(in the rows, 128 means zero)
One turn sends every row of this set to another row. A few are shown first. Where does it send the rows asked after them?
Mizaz: [119 140 109 125 145 142 159 139 120 174 128 133 125 141 100 128 107 147
 146 147  92 139 154 131 119 138]
senan: [114 159 126 134 118 146 144 130 111 121 110 127 115 147 123 132 134 118
 140 100 116 115 171 132 120 130]
kobaz: [123 152 116 148 130 114 133 147 115 105 128 107 100 122 147 106  93 117
 124 130 106 132 151 116 126 151]
domu: [114 162 129 133 123 148 141 128 114 118 112 132 113 149 121 124 136 115
 140  98 114 116 170 131 115 135]
balif: [117 145 116 120 153 147 154 132 128 165 130 142 124 146 102 106 110 140
 143 147  85 140 152 130 112 153]
fida: [128 123 133 154 121 155 146 111 125 128 125 110 101 149 138 100  88 124
 147 103 121 101 143 106 109 128]
Susa: [117 135 111 121 149 151 154 131 132 164 133 137 132 140 111 125 118 145
 143 153  95 132 155 141 111 150]
gem: [124 145 112 149 127 115 135 148 112 107 127 100 104 116 151 120  95 121
 125 133 113 127 152 123 129 143]
movi: [113 159 133 133 126 149 138 128 111 121 111 133 109 144 120 120 136 110
 140  96 115 124 169 128 115 136]
kar: [137 146 125 134 126 169 153 128 114 135 148 104 101 138 114  93  78 134
 153 130 103 124 151  85 104 142]
lozog: [131 140 141 140 148 114 153 128 126 141 114 142 103 126 116 109 101 128
 133 129  91 163 153 117 143 142]
moten: [126 150 129 123 138 124 162 131 126 165 122 139 126 139 104 131 104 139
 144 160  99 141 155 129 121 138]
sipi: [125 113 133 154 124 162 143 111 125 128 129 108 102 139 143 107  94 120
 146 105 128 103 145 113 106 128]
Gome: [126 122 138 149 120 162 146 110 124 125 127 107 100 149 141  99  89 125
 145 108 121  97 144 111 112 126]
somem: [135 130 121 148 145 109 155 128 145 139 117 137 122 123 127 139 116 138
 132 135 106 148 157 132 134 144]
ladig: [121 141 141 111 139 140 161 126 122 163 127 137 123 129 111 127 111 133
 143 168 101 143 156 142 125 138]
kizep: [115 137 123 112 146 159 157 134 116 168 131 132 120 137 106 114 110 142
 144 155  88 138 153 140 124 140]
Tebu: [123 148 138 116 146 133 156 124 131 156 126 149 122 140 106 112 110 129
 142 162  95 146 155 130 115 154]
kuvi: [114 132 117 122 158 153 151 136 121 172 132 139 119 127 104 117 116 136
 146 144  95 149 154 133 113 146]
muviv: [132 124 119 134 134 183 144 121 129 124 158 105 113 120 134 108 103 131
 149 141 116 116 156 111  91 155]
popi: [120 143 121 142 132 125 131 145 112 104 131 102  99 111 154 108 100 114
 125 137 111 132 153 128 128 147]
Kono: [113 157 136 128 123 155 140 128 105 122 112 129 107 140 121 123 134 111
 142  99 115 122 169 130 121 130]
sovof: [122 152 118 140 126 121 134 143 118  99 130 103 107 124 156 108  97 122
 122 140 106 121 154 127 129 152]
mup: [135 120 112 145 130 170 148 133 117 143 153  97 109 110 124 128  95 135
 155 130 124 125 156 103  97 135]
Neki: [114 160 133 131 119 150 143 131 105 122 110 126 109 143 120 128 131 117
 141  99 116 119 169 130 123 124]
Met: [136 141 118 126 116 177 158 124 122 125 152  98 115 138 128 107  88 143
 149 148 104 102 155 108 106 142]
rida: [122 152 122 138 124 120 137 146 107 106 125 101  98 122 148 107  89 121
 124 136 104 128 152 122 136 142]
tob: [133 137 126 142 116 147 134 117 132 133 134 105  95 158 129 131  74 140
 141 116 114 118 161  88 122 162]
barem: [128 135 142 123 145 134 153 116 143 120 121 142 117 134 136 106 117 132
 125 153  90 140 156 143 140 159]
rifi: [128 116 126 142 130 162 124 112 136 127 141 107  98 136 143 138  93 130
 141 117 128 123 164 105 112 172]
pavu: [141 138 105 154 128 152 150 132 127 141 147 106 113 134 115 116  85 138
 153 122 113 123 154  84  91 145]
Desas: [132 149 139 128 128 120 167 125 129 134 113 131 114 143 123 120  98 145
 128 149  86 136 154 132 155 136]
sofef: [125 117 135 150 120 162 145 109 129 124 128 106 106 144 144 105  94 125
 145 109 126  95 145 116 108 129]
Tor: [121 138 137 122 151 132 154 129 123 167 126 144 116 123 103 123 111 126
 146 155 105 156 154 130 117 143]
rade: [126 132 143 127 121 169 131 108 124 126 139 104  87 152 135 114  79 131
 139 123 110 122 161  97 127 166]
Tatab: [124 141 128 122 146 130 157 125 138 159 127 145 132 132 111 132 117 134
 143 162 105 141 157 138 111 151]
vug: [128 118 131 158 121 155 146 114 125 131 126 105 102 143 138 109  90 123
 147 101 128 102 144 108 108 126]
tisi: [126 119 140 129 143 136 153 125 127 137 121 129 112 107 133 132 118 131
 131 149 105 150 157 148 148 135]
meti: [127 122 134 127 113 170 134 110 127 126 142  95  98 144 144 141  85 139
 140 131 120 110 165 115 128 158]
lipi: [130 121 131 144 122 155 129 120 118 143 136 100  86 135 129 140  78 131
 146 111 124 133 162  93 124 153]

sovof turns into kobaz
muviv turns into kar
And these:
Gome turns into vug
somem turns into barem
tob turns into rifi
movi turns into Kono
Mizaz turns into Susa
Tatab turns into Tebu

